(in the rows, 100 means zero)
First come named moves, each a turn or a mirror, each shown by rows before and after it. For each pair of rows after them, which moves, in which order, take the first row to the second? The first pair is done for you.
Q:
[88, 107, 97, 82, 92, 119, 123, 103, 90, 74, 69, 68, 109, 79, 128, 128, 101, 96, 48, 45, 87, 129, 91, 87, 109, 121, 127, 98, 103]  ->  [121, 104, 93, 73, 124, 119, 148, 120, 98, 68, 120, 55, 101, 102, 140, 117, 102, 82, 115, 65, 92, 110, 75, 69, 86, 100, 109, 70, 102]
[81, 118, 80, 100, 77, 70, 87, 78, 124, 86, 131, 90, 72, 92, 82, 94, 106, 95, 86, 108, 111, 108, 115, 93, 71, 131, 131, 114, 99]  ->  [90, 117, 79, 98, 85, 70, 93, 83, 126, 86, 143, 87, 71, 97, 84, 91, 106, 90, 104, 114, 113, 103, 110, 89, 64, 126, 125, 107, 100]
[94, 104, 75, 90, 145, 118, 119, 112, 99, 94, 137, 109, 104, 80, 113, 66, 114, 67, 108, 95, 108, 95, 70, 83, 84, 72, 70, 74, 106]  ->  [58, 108, 80, 101, 113, 119, 94, 94, 92, 100, 84, 121, 113, 54, 102, 78, 112, 81, 38, 73, 102, 114, 87, 100, 109, 94, 88, 104, 106]
S:
[102, 161, 85, 93, 99, 47, 137, 76, 105, 79, 160, 68, 69, 90, 97, 77, 103, 102, 144, 63, 134, 114, 121, 89, 70, 88, 138, 95, 93]  ->  [146, 107, 121, 90, 121, 74, 118, 101, 128, 103, 173, 78, 101, 127, 107, 66, 93, 75, 176, 125, 115, 69, 109, 86, 72, 73, 91, 91, 84]
[107, 96, 112, 90, 116, 119, 111, 115, 104, 97, 100, 101, 94, 120, 120, 99, 109, 88, 111, 108, 91, 94, 88, 107, 99, 87, 88, 91, 104]  ->  [89, 114, 100, 90, 109, 116, 121, 108, 92, 85, 91, 99, 84, 108, 120, 105, 115, 97, 95, 87, 92, 111, 89, 109, 100, 89, 102, 90, 105]
[137, 99, 81, 129, 105, 108, 58, 110, 78, 112, 109, 125, 83, 97, 75, 110, 60, 139, 75, 112, 111, 125, 99, 73, 61, 102, 110, 95, 94]  ->  [143, 90, 89, 128, 109, 119, 57, 116, 79, 115, 107, 129, 89, 104, 79, 108, 61, 133, 77, 123, 102, 120, 94, 75, 64, 99, 98, 94, 91]
G:
[118, 103, 110, 94, 105, 93, 97, 109, 109, 108, 113, 81, 98, 108, 92, 109, 94, 115, 110, 96, 111, 88, 93, 79, 89, 96, 107, 113, 102]  ->  [121, 93, 118, 97, 105, 103, 94, 114, 110, 112, 106, 86, 106, 112, 96, 108, 93, 111, 103, 104, 104, 84, 90, 80, 94, 94, 98, 115, 99]
[95, 132, 97, 94, 94, 116, 149, 99, 123, 106, 98, 111, 61, 78, 122, 106, 86, 97, 88, 82, 92, 92, 99, 105, 120, 93, 133, 104, 114]  ->  [103, 131, 97, 92, 98, 107, 148, 99, 132, 109, 113, 106, 57, 82, 120, 103, 83, 95, 108, 89, 99, 85, 99, 99, 112, 93, 133, 100, 116]
[88, 101, 119, 145, 94, 75, 93, 96, 93, 76, 44, 101, 92, 106, 112, 116, 106, 66, 106, 80, 91, 85, 103, 112, 160, 82, 113, 98, 111]  ->  [84, 113, 109, 144, 93, 64, 97, 91, 94, 71, 52, 94, 82, 99, 107, 116, 107, 70, 113, 69, 102, 91, 107, 108, 154, 83, 123, 94, 115]
Now pairs of rows:
(two moves a pair)
[124, 87, 122, 117, 44, 74, 42, 91, 132, 146, 103, 117, 119, 95, 94, 102, 94, 81, 88, 135, 111, 96, 178, 84, 91, 136, 120, 101, 116]  ->  [105, 87, 123, 125, 42, 119, 68, 99, 93, 127, 54, 140, 133, 95, 117, 112, 112, 79, 36, 120, 71, 120, 159, 102, 122, 126, 100, 104, 101] -> S G
[108, 92, 108, 113, 111, 99, 94, 103, 100, 88, 95, 105, 104, 107, 93, 99, 98, 90, 100, 111, 88, 115, 94, 88, 100, 96, 97, 100, 108]  ->  [106, 99, 103, 112, 111, 100, 101, 102, 96, 82, 98, 103, 99, 106, 96, 100, 101, 91, 103, 106, 88, 119, 92, 88, 97, 95, 98, 97, 108] -> S Q
[87, 89, 69, 118, 92, 126, 140, 119, 79, 90, 91, 89, 99, 100, 89, 105, 105, 86, 76, 59, 77, 119, 124, 109, 136, 118, 105, 96, 89]  ->  [96, 102, 58, 113, 102, 107, 150, 117, 88, 85, 124, 75, 83, 102, 86, 101, 105, 86, 112, 57, 94, 115, 123, 98, 117, 114, 114, 84, 93] -> G Q
[99, 93, 90, 120, 95, 76, 83, 75, 126, 126, 138, 88, 88, 79, 105, 92, 66, 73, 143, 114, 119, 94, 101, 97, 75, 125, 135, 93, 106]  ->  [104, 62, 115, 125, 91, 105, 64, 83, 127, 139, 108, 106, 114, 90, 110, 93, 63, 64, 117, 137, 95, 81, 97, 106, 94, 123, 108, 106, 96] -> Q S
[134, 91, 73, 72, 135, 101, 123, 124, 100, 104, 118, 101, 104, 124, 136, 89, 130, 84, 139, 102, 85, 101, 79, 88, 83, 74, 85, 84, 92]  ->  [88, 107, 69, 82, 83, 59, 67, 85, 115, 123, 76, 99, 101, 78, 96, 99, 114, 113, 70, 70, 111, 120, 124, 98, 92, 118, 141, 124, 108] -> Q S
[91, 26, 112, 143, 84, 89, 46, 81, 141, 157, 93, 103, 117, 86, 54, 106, 89, 98, 112, 117, 124, 81, 99, 98, 98, 126, 127, 80, 105]  ->  [97, 13, 122, 144, 93, 114, 52, 91, 132, 155, 82, 112, 129, 97, 65, 107, 94, 90, 108, 129, 105, 78, 87, 103, 107, 117, 107, 78, 98] -> Q G
[123, 96, 95, 90, 116, 79, 105, 109, 124, 98, 148, 86, 90, 107, 94, 96, 96, 94, 157, 111, 118, 78, 103, 80, 80, 95, 101, 82, 111]  ->  [87, 73, 121, 107, 79, 108, 65, 98, 114, 115, 61, 118, 124, 89, 89, 109, 92, 103, 57, 106, 88, 88, 117, 108, 123, 116, 97, 123, 102] -> G Q
[114, 127, 101, 89, 92, 112, 108, 102, 91, 69, 81, 118, 93, 102, 106, 94, 109, 117, 95, 76, 98, 107, 84, 126, 87, 104, 103, 92, 94]  ->  [113, 130, 97, 88, 90, 102, 106, 99, 95, 69, 90, 113, 89, 100, 103, 93, 107, 119, 101, 73, 105, 109, 89, 123, 82, 106, 111, 92, 96] -> G Q
[115, 117, 88, 92, 120, 97, 110, 92, 116, 92, 145, 95, 84, 91, 136, 103, 84, 106, 125, 105, 93, 99, 110, 67, 79, 79, 77, 92, 110]  ->  [95, 109, 99, 100, 91, 80, 66, 72, 132, 114, 115, 98, 93, 72, 114, 107, 72, 118, 83, 102, 100, 97, 136, 75, 89, 104, 98, 120, 116] -> Q S
[88, 93, 142, 91, 102, 122, 120, 92, 92, 86, 76, 128, 86, 103, 132, 149, 100, 93, 66, 119, 83, 120, 83, 110, 164, 95, 79, 98, 51]  ->  [102, 119, 119, 82, 123, 103, 154, 96, 92, 69, 128, 108, 59, 111, 138, 143, 104, 92, 123, 110, 102, 123, 73, 94, 135, 82, 86, 71, 58] -> G Q
[93, 143, 69, 94, 105, 99, 143, 102, 77, 73, 114, 86, 78, 97, 106, 108, 112, 116, 107, 61, 102, 137, 94, 100, 93, 101, 105, 77, 95]  ->  [74, 136, 78, 100, 80, 91, 111, 88, 86, 86, 85, 92, 86, 82, 91, 112, 105, 124, 68, 55, 105, 138, 112, 108, 105, 121, 118, 99, 100] -> G Q
[93, 76, 121, 102, 105, 114, 99, 78, 105, 97, 100, 113, 118, 112, 117, 116, 108, 109, 114, 106, 80, 87, 102, 121, 91, 91, 65, 116, 100]  ->  [94, 83, 114, 100, 111, 115, 113, 80, 99, 88, 106, 111, 113, 113, 121, 116, 113, 108, 123, 100, 79, 91, 97, 119, 88, 85, 64, 108, 101] -> G Q
